Named turns come first, each shown by rows before and after it. Which turns, in which order, take the first row of each pair that follows to the second? Write the first one first, as in the answered first pair.
k_183:
[ -1  62  29  16   6  37   7 -16 -22  20 -35 -33 -21 -12  -5   2 -10   4
   6  -3] -> [ 24  -2  27 -11 -33   6 -22  28 -19   4 -34  51 -24  -9 -19 -10 -27 -15
  22  -5]
[ 20  -7   6   9   8   1   5  -1 -18  16 -21  24   0   7  25  10  -9   2
  21  35] -> [ 22 -14  -7   1  -7   7   7  -9   4  18 -16  14  23  10  20  31   6 -15
  11  27]
[-22 -20  15   0 -22 -36 -29  38   9 -32  -2  64  19  39  13 -13 -40  20
   3  10] -> [-34   4 -23   1 -18  -7 -11  -4  55 -10  22  -9  68  32  11  45  -1   5
 -34  -5]
[-21  62  31  14  23  11  17  12 -31  17 -48 -51 -16   0  19   0 -28  19
  24   7] -> [ 13 -24  14 -23 -34 -25 -13  69 -10   2 -33  49  -3   1  -1   1 -36 -22
  36   2]
k_122:
[ 20   2   5   3 -13   9  17  20   7  26 -12  15  12 -13   0  33   2 -32
  -3   1] -> [  4  12  -5   7   5  12  27  -9  10  33   6 -10  14 -11  11  34  17 -23
 -16   5]
[ -7  -1 -14   4 -15   0 -16   4   0  -1  11  -3  -8  16  11 -15   7  16
  11 -16] -> [ -5   4 -12   6  -8   0 -17   5  -3   0  11  -3 -13  15  15 -16   6  16
  13 -13]
[  1  55  -4  21  -4  30   8   0   5  18 -13 -48  47  27 -28  43  21  17
 -17 -19] -> [ -1  66  34  40  13  31  12  10 -34  15 -31 -32  13  23 -17  17   1  35
   0   4]
[ 19 -37   5 -23   9 -21 -11  -2 -25  -5   7  44 -10  17  17 -50 -12   4
  12  23] -> [ 21 -45 -23 -40 -12 -21 -21   1  12  -5  20  32  20  26   3 -27   1 -11
  -1   3]
k_103:
[  1 -29  20  -1  -9 -11  -3  13 -22  -3  -1  38 -13  -3   9 -15 -11   1
  16  16] -> [ 13 -36   5  -8 -31  -3  -3  13   6   7   0  29   9  -9  -5  18   0 -25
   8   0]
[ 10 -11  43  14  17  15  27 -20 -40  22   1  13 -30 -25  20  12   3 -20
   4  29] -> [ 17 -15  27  10   2  23  34 -16 -18  30   2  14  -9 -29  12  42  12 -43
  -3  15]
[ 21   1  19  23 -47  24  35 -21  14  23  -3  27  -2  -5  -3  49  -1 -53
  -5  15] -> [  4  54  14  26 -39  32  27 -18  31  13 -23 -26  -1   9  -9  42  -7 -32
  -1   1]
[ -2  39  27  11  22  -1  15  -1 -15   0 -29 -27 -11  -6 -10  -8   1  12
   5   9] -> [  4   6  36  17  23  -8  23  -3 -35  -1 -13  12 -23  -7   0 -14   2   8
   9  22]
k_804:
[ 25   0 -41  -2 -18  22   2  -8   4   2 -17  -4  30  11  22  20  23  31
 -31 -12] -> [ 17  -6 -38  -6 -10  -1 -17  -9 -16 -11  -8  13  20  21  26 -12  11  51
 -25  -9]
[ 13 -24  31  15  -1  11  -3  15  -7   1 -20  44 -11 -23  -6 -17 -24  -3
   0   2] -> [  6  18  20  13  -9  23  -3  20  26   5 -40  -1  12 -22 -17   6 -15 -12
  -4 -19]
[  9  28  -1 -10  -7   5  -3  34  34  -3 -42 -17  15  -5 -14  23  -6 -17
  26 -15] -> [  8 -15   7 -13   4 -27 -19  33  -7 -21 -17  44 -14   2   3 -27 -20   3
  33   8]
[ 27   4  12 -10 -13  -4 -13  25  20  -9 -13   0  11 -15 -29  25 -20 -19
   7  -9] -> [ 21 -10   9 -10  -8 -24 -27  29   4 -19  -2  18  -5  -8 -25  -4 -31   1
  12  -7]
Pairs:
Between the rows of a pair lie 2 to 3 turns.
[ 18 -28  21  26  -8  31  30 -25  -3  20 -15  66 -12 -26  -7  35 -20 -22
   4  24] -> [  3  21  40  38  10  38  31 -23 -10  12 -49  27 -27 -21  -7  22 -27  -3
  15  23]
k_103 then k_183 then k_103
[ 20 -42  11  -7  14  -7 -16   3 -27  -5  31  59  -2 -20 -18   9 -30 -19
  26  25] -> [ -2   8 -39 -31   8  -8 -35  -2  33  -4  33 -25  40   2 -38  21 -15 -15
   7 -21]
k_122 then k_804
[  6 -18   1  13   0  18  -2  24  25   1 -10  41  34 -23  23  19  21  13
   9  12] -> [  2   2  17  31  19  17  -3  21   5  -3 -26  34  14 -20  31  -3  11  32
  17  20]
k_183 then k_183
[-10  14   6  18   3 -10  -9  17 -10  -7 -10  -4 -14  13  21 -34 -12  25
   3   3] -> [-15  30 -11  13  -7   2 -10   9  19  -2  -7 -31   8  17   8  -8   1  16
 -11 -13]
k_183 then k_103 then k_183
[ 11   1   8   8 -17  25  34 -10  20  21 -18   2  21 -19 -13  54  20 -33
  -7  -2] -> [-17   3  20  -1  22 -24  -6  -1 -36 -11  -8  12 -35  10   3 -43 -10  34
  10  10]
k_103 then k_804
[-10 -13 -29 -22  -5  -7 -22 -17  19 -18   4 -18  15 -16   1   7   5   7
  -1   8] -> [-17  -2  -6  -7  13  -7 -19 -14  -7 -20 -11 -16  -6 -20   8 -14  -9  23
  12  20]
k_103 then k_122
[-19  41 -36  -6  -5  -2  -8  -3  31   4  11 -44  20  15  -9  16  12  -1
 -11 -22] -> [ -8 -11   7   5   8 -21 -13  20 -35  -5  11  46 -36   8   9 -32 -18   8
  18  12]
k_183 then k_103
[  5 -15  29  26 -10 -16  26   9 -42   1   4   7  -3  -6 -11   1   3 -17
  26   7] -> [  0  11   8  16 -18  -8  29   5  -9   5   5 -35  29  -4 -20  28  17 -20
  14 -11]
k_183 then k_103
[  1 -49 -18  -3  -6  -1  -8 -18  -7  15  31  11  -5  -4 -13   9 -15 -16
 -15  -5] -> [-19  10 -20  -6   2   4 -12 -20   9  14  11 -48  -1   9 -25   1 -18   2
 -16 -23]
k_103 then k_103
[-27  15 -31 -15  21 -48 -24 -12   7 -34  25 -16 -14  29  16 -72   2  59
  -3 -11] -> [  1 -11 -58 -16  -4  -8  16 -44  57   2  53 -25  45   1  10  16  45  -1
 -39 -16]
k_122 then k_103 then k_183
[-44  67 -10 -10  16  29 -25 -38 -21  18 -22 -57  30  -6   0 -60 -16  30
 -36 -15] -> [ -2 -36  -6 -37 -44  -6 -50  19 -17   2 -11  77  32 -12 -18 -64 -33 -22
 -15 -13]
k_183 then k_103
[ 40 -13  26 -26 -14 -17 -13  13 -16 -48 -15  19 -16  -8  -1 -55 -23   3
   1  -7] -> [ 24   3  27  -1  20   5  14 -33 -37 -28   6 -13 -23 -17  23 -47 -11  20
 -14  10]
k_183 then k_183 then k_103
[  4 -23  28  -2   4  -7   2  16 -27   5 -12  43 -20 -11   4 -11  -9 -17
  10  21] -> [  1 -17 -21 -28 -22 -11 -14  12  27   3   5   7  25   7 -14  11  11 -28
 -10 -16]
k_804 then k_804 then k_183
[  4 -29  14   6  -7  44  24  26 -47  -2 -22  33 -63  -8   4 -11  -2   2
   6  34] -> [ 16 -36 -11 -18 -47  38   4  58  -1 -10 -30  38 -35  -4 -23   9  -3 -25
   6   9]
k_804 then k_103 then k_183
[  6  28  31   5  10  -7 -16  29 -20 -14 -38  16 -28   0  -6 -27 -34  19
  37   6] -> [ 15  26   1  13  -5  35  22 -15  25  19 -19 -30  21 -13  -4  55  12 -20
  -5  -6]
k_103 then k_103 then k_183
[ -2  12   7  21  41  13  31 -20 -16   1   9   1 -31  10  27  -1 -19  24
  -8   8] -> [ 18 -19   9   8  14  -2  16  21 -12  -5  -1  50 -34   7  12  -7 -29   4
   9   3]
k_804 then k_183
[ 10 -30 -33  16  -3   5  -9 -45  22  -3  49   3  25  14  -1  14  30 -24
 -17  12] -> [ 25 -42   2  14 -13 -15 -26   2  -5 -18  16  61  -8  11  -7 -21   0 -27
  17  20]
k_103 then k_122 then k_183
[ 11 -20 -14 -15 -17 -14 -18   6   1  -7  11  32  -1  -2   2  -5 -14 -21
   2  -3] -> [ 14 -17   6  -5  -8  -2  -8   5 -10  -2   4  44 -10  -9   3  -1 -16 -18
   5   9]
k_183 then k_122 then k_183
[-15 -27   0  -3  16  -5 -29 -26 -14   2  37  -9  -6 -14  37 -27 -17  29
   3  41] -> [-10 -20  -3   3  22  13 -13 -39  -4  15  40 -23   5 -25  41   2  -7  15
  -8  36]
k_103 then k_183
[  9 -16   0 -12 -11  -9 -17  10   7  -6  15  22  -4  11  -4   7   6   3
 -12  -8] -> [  1  23  19  -1   8   7  -7   5  -4 -11 -10  -4 -18  11  -2  -2  -2  21
  -3  -9]
k_103 then k_183 then k_122
[ 12  34  23  16 -19  21  20  36   9  13 -32 -23   6 -33 -20  21  14 -15
   5 -28] -> [ 17  17  21   4 -30  12  10  47   9   8 -29   4   8 -31 -24  16   7 -22
  11 -31]
k_183 then k_183
[-13 -36   6  34  16   2  21 -46 -45  12  58  17 -13  -5  40 -25  16   5
 -21  28] -> [-13  32 -24 -15 -43 -23 -42  36  39 -20 -12 -34  21  26 -26 -29  -3  -2
  -1 -44]
k_122 then k_103 then k_804
[ -2  31  -3   8  19  27  23 -21   2   7  12 -29  10  -1   8  36   6 -10
 -16 -11] -> [ -4 -23  -6  -5  17 -10  -3 -14 -30 -10  43  32 -15  11  21 -16 -11   4
  -8   2]
k_804 then k_103
[ 17 -51  16 -22   4 -45 -24  59   5 -33 -22  58 -11  35 -41 -36  -9  -1
  21 -18] -> [ 13  13  -1 -21  -4 -18 -10  55  54 -22 -52 -19  23  34 -63  11   2 -18
  11 -51]
k_103 then k_804 then k_103
[-17  36 -21  12  32  25  28 -41  10  21  29 -81  17   8  17  34  14   6
 -32   3] -> [  3 -49  14  -8  13 -33 -14  20 -44 -20  25  60 -39  11  20 -41 -33  12
  16  29]
k_103 then k_183
[  8  -3  18  -1   9 -12 -11  15 -15 -10 -32  41 -18   6  -1  -7 -14   0
  13  18] -> [-10  37   5  13  27  13  12 -21  -6   8 -24 -26   0   5   3  17   6  10
  -8  12]
k_183 then k_183
[ 15  17  14 -22  -2   2  17  30  16  -3 -65  -5  23 -42 -18  43 -18 -59
  29 -29] -> [  8 -15  18 -33   2 -38 -12  42 -19 -27 -52  42  -8 -25  -9 -16 -42 -32
  47 -22]
k_103 then k_183 then k_804
[ 15 -29  25  58 -10   3  34  44 -19   1 -42  54 -31 -49  -4   0 -16 -28
  20  12] -> [  8  16  -4  30 -28  -4   6  72  31 -11 -70  -3  -6 -34 -40   6 -17 -29
  19 -29]
k_804 then k_183
[ -7  16  21   7   5 -14  -5  15 -24  -8 -15   8 -33   7   2 -24 -26  19
   9   3] -> [ -4  34  23  18  16   8  18   2 -16   4 -21 -19 -26  -3   1  -1 -15  12
   5   8]
k_183 then k_183 then k_122
[ 28 -14 -16 -57   3 -37 -30  -7   4   5  -8   8  15  23 -46 -25  -6  23
 -13   2] -> [ 13   6   3 -25  41 -15  -1 -44 -26  16   0 -19   3  15 -26 -26   3  45
 -20  23]
k_804 then k_183 then k_804
[ 10  -7   7   6  -2 -13  -4  46   1  -6 -11  33   4 -11   2  -7 -15  -3
  18 -12] -> [  0  17   5   5   4 -12  -7  45   9 -11 -21   8   7  -6  -8  -8 -18   5
  18 -17]
k_103 then k_103 then k_103
[-32   7 -30 -18 -12 -39 -46  28  17 -23  31  -5 -14  26 -16 -41  -6  21
 -11 -14] -> [-13 -48 -32 -16 -26 -34 -25  14  16  -5  56  33  -3  10  -8 -10  12 -12
 -21  -2]
k_122 then k_103 then k_103
[  1  -3 -38 -10 -16  -8 -24  10  36   2  10 -19  24  29 -16   6   1  10
  -9 -21] -> [ -8 -17 -12  16  27  -6  -2 -22 -28   3  30   4 -15  21  18 -25  -2  41
  -1  19]
k_122 then k_103
[-28 -19 -58  -5  14 -12 -25   0 -22  14  18   4  -9  33  23 -28  -3  25
  15 -15] -> [-25 -10 -32   6  23 -11 -19  10 -41  12  -2  17 -29  27  24 -37 -17  22
  28  -6]
k_183 then k_183 then k_122
[  3  14  26  -9 -12  58  63  -3   4  31 -64 -33  48 -23  14  30  17 -77
  -2 -11] -> [  4 -35  32   1   6  50  74 -32 -32  35 -16  12  33 -32  43  14  24 -73
 -14  21]
k_804 then k_804 then k_183
[ 11 -10  15  -5  18 -10   6   3 -27  -1  -7  38 -31 -19  -5 -19 -18  10
  11  -1] -> [  6  16 -24 -17  -1   3   5 -10  29   8  -3 -22  12 -13 -22  20   8  -4
 -13 -35]
k_183 then k_103
[-47  46  16  10  10   0  18 -10   0 -14 -41 -54 -11   7 -20 -46  -3  25
   6  20] -> [-11 -32  -2 -24 -46 -26  -6  42  30 -26 -30  35   7   8 -41 -33 -10 -25
  16   6]
k_183 then k_103
[-21 -16 -33 -31 -30 -16 -25  31  53 -44  25 -36  32  -6  18  26   3 -29
 -19 -29] -> [-50  33   8  -3  19 -19 -26  23   3 -58  -1 -64 -16  -1  36 -31 -22  32
   1 -10]
k_103 then k_122
[-17  21 -14 -26 -15  12   6  22  41  -4 -32  45  18  -6 -35  11 -28 -24
  16 -46] -> [-43  52 -28 -25   7  13   0  -4  40  -4 -19  -4  19   8 -27   0 -23   6
   8 -50]
k_103 then k_122
[-15  26  28  80  28  46  34  -5 -17  41  -9   7 -32 -33  15  39 -17 -12
   7  46] -> [  7 -64  -9  41 -22   9  -5  20   8  30  30  82 -11 -26   6  32 -15 -45
   3  31]
k_804 then k_804 then k_183
[-29  42  39  20  33 -11 -26  -9 -46 -23 -31 -13 -43 -26  -6 -60 -30  43
  27  15] -> [ 13 -59 -28  -4 -26  11   2 -43  22  22  51  29  33 -49  -6  44  30 -49
 -25   8]
k_103 then k_183
[ 34 -43 -25 -18 -42 -13  -3   7  36   2   3  40  15   4 -15  20   3 -43
  -6 -14] -> [ -3  23 -29 -25 -19 -33 -38  19  39 -21 -21 -14   3  30 -25 -34 -20  11
   7 -34]
k_804 then k_103
[  9  -9 -23 -19 -12  -8 -23   4  21   0   4 -14  21  -6  -6   4  15 -19
 -13 -11] -> [  5  19   4   8  16  11   6 -15   4  13 -13 -36  13 -15   4  13  13  -4
 -12   3]
k_183 then k_804 then k_804
[ 33 -24  44  22  -9   8   2   5 -32   2 -13  66 -19 -17  -8   7  -7 -25
  26  34] -> [ 22  40  31  41   4  44  27 -20  -1  23 -26 -19   3 -18 -16  51  15 -25
   8  18]
k_103 then k_183
[ 12 -32  -2 -45 -28 -35 -61  40  15 -26  19  37 -33  12 -21 -42  -9  25
  16 -20] -> [  7  42  27  21  17  59  35 -33   8  26  -5 -61 -24 -31   0  43  28   9
  -7   6]
k_804 then k_183
[-14  46 -29   2  29   9  20 -26   5  11  -1 -63  -5  14  16  -2   3  18
  -7 -23] -> [  6  16 -21  10  26  29  45 -38   1  34   8 -38   0  -7  20  30  12  -5
 -14 -10]
k_804 then k_804
[  2  12   4  23  10  37  31 -33   2  26   0 -32   6 -21   4  34  17  -1
  -9  21] -> [  2 -22  10  26  20  20  28 -32 -24  21  16  12 -16 -19  17  11  10   0
  -6  33]
k_804 then k_804
[ 16  47 -13   4   8   4  -5   3  32  -3 -15 -32  44  30 -28  11  -6  36
 -22  -7] -> [ 30  -6  15   7   6 -20 -10  28 -16 -15  -9  54   6  25 -16 -24 -31  40
   2  18]
k_183 then k_103
[ -1 -16  -3   1 -26  18  -4  31  11 -28   2   4  -9  -4   0  -9 -43 -23
  21   5] -> [-18  -2 -14   0  -8  10 -12  14   9 -29  15 -25 -10   9   9 -31 -40   3
  18   1]
k_122 then k_103 then k_183
[ 11  -5 -10  -2 -12  14  18  -3  13  17   3 -50  -1   5 -15   3  15   7
 -12   3] -> [  4 -17 -14 -10  -6   2   7  -9  -4   6  22 -36  -5  15  -4 -22  14  24
 -13   6]
k_804 then k_183 then k_183
[  2  13  -2  13 -27  36  12  -3   5  28  10  14 -16 -15  14  45   4 -17
   0  16] -> [  4  -9   3   6 -26  14  -3   7 -17  14  17  52 -33  -8  19  15  -1  -7
   8  19]
k_804 then k_122 then k_804
[-23   2  -7 -15  29 -17 -35 -23 -36 -30  19 -18 -11   9  35 -55 -20  54
   8  -2] -> [-26  50 -19 -17  16   4 -21 -17   5 -17 -10 -76  12   8  13 -15 -10  39
   2 -29]
k_804 then k_804
[-33  12  -1  -2  14  33  13  -3 -36   6  -1  37 -22  10  -6   7 -17 -23
  39  45] -> [-32  -4 -33 -16   1  39  16 -24  -9  15  26  23   4  12  -6  32   6 -37
  19  33]
k_183 then k_122
[ 37 -18 -19 -21 -29   7 -11  23  31  -5  14   7  35 -12 -38  20   0 -10
  -2 -21] -> [  7  26  17  18  41  14   8 -11 -36  -9  10 -23 -18 -13  -8 -27 -11  54
   6  14]
k_183 then k_103
[-14 -13   8  -2  16  -5 -15  -3  -3  -4   4  18 -12  17   8 -23 -14  12
   2   7] -> [-10  17  11  11  16  22   7 -11  10  10  -9 -22  -1   2   2   9  -3   1
  -4   8]
k_122 then k_804 then k_183
[-56 -15 -10  33  61  -5  -1 -21 -19 -30  24 -14  -6  -6  33  -6  23  17
  42  34] -> [-58 -23 -34   0  26 -33 -44  15  10 -52  17  -4   3  12  10 -24   9  14
  54   5]
k_183 then k_804 then k_804
[ -7  10 -37 -12   1  26  -5 -44  20  31  24 -89  33 -20  23  31  17   2
 -60 -18] -> [  3  30  44  33  37  43  24 -29 -50  26 -25 -50 -32 -46  40   3 -13  22
 -24  26]
k_122 then k_804
[ 21 -31  22   8  -1  -4  15  11  -5   6   8  38  -4 -22   2  -5  -4  -4
  -2  23] -> [ 10   4  13  19  10  18  34 -12  11  19   4  -9  12 -26   3  19  10  -3
 -12  16]
k_183 then k_122 then k_103
[ -7  79  28   5   5  18 -20  50  13  -7 -92 -49  -8   6 -34   6 -27  12
  34 -14] -> [ 40 -29  40  22 -18  45  31  24   2  33 -50  45   6 -33 -14  73   4 -55
  19  20]
k_103 then k_804 then k_183
[ -1 -13 -17 -16  21  32  28 -24  11   3  28   6   3  -2   2  18  29 -15
 -18  -5] -> [-11  27   6  -5  39  39  39 -22  -2   2  -4 -16 -16  -2   3   4  15   0
  -6   0]
k_183 then k_804
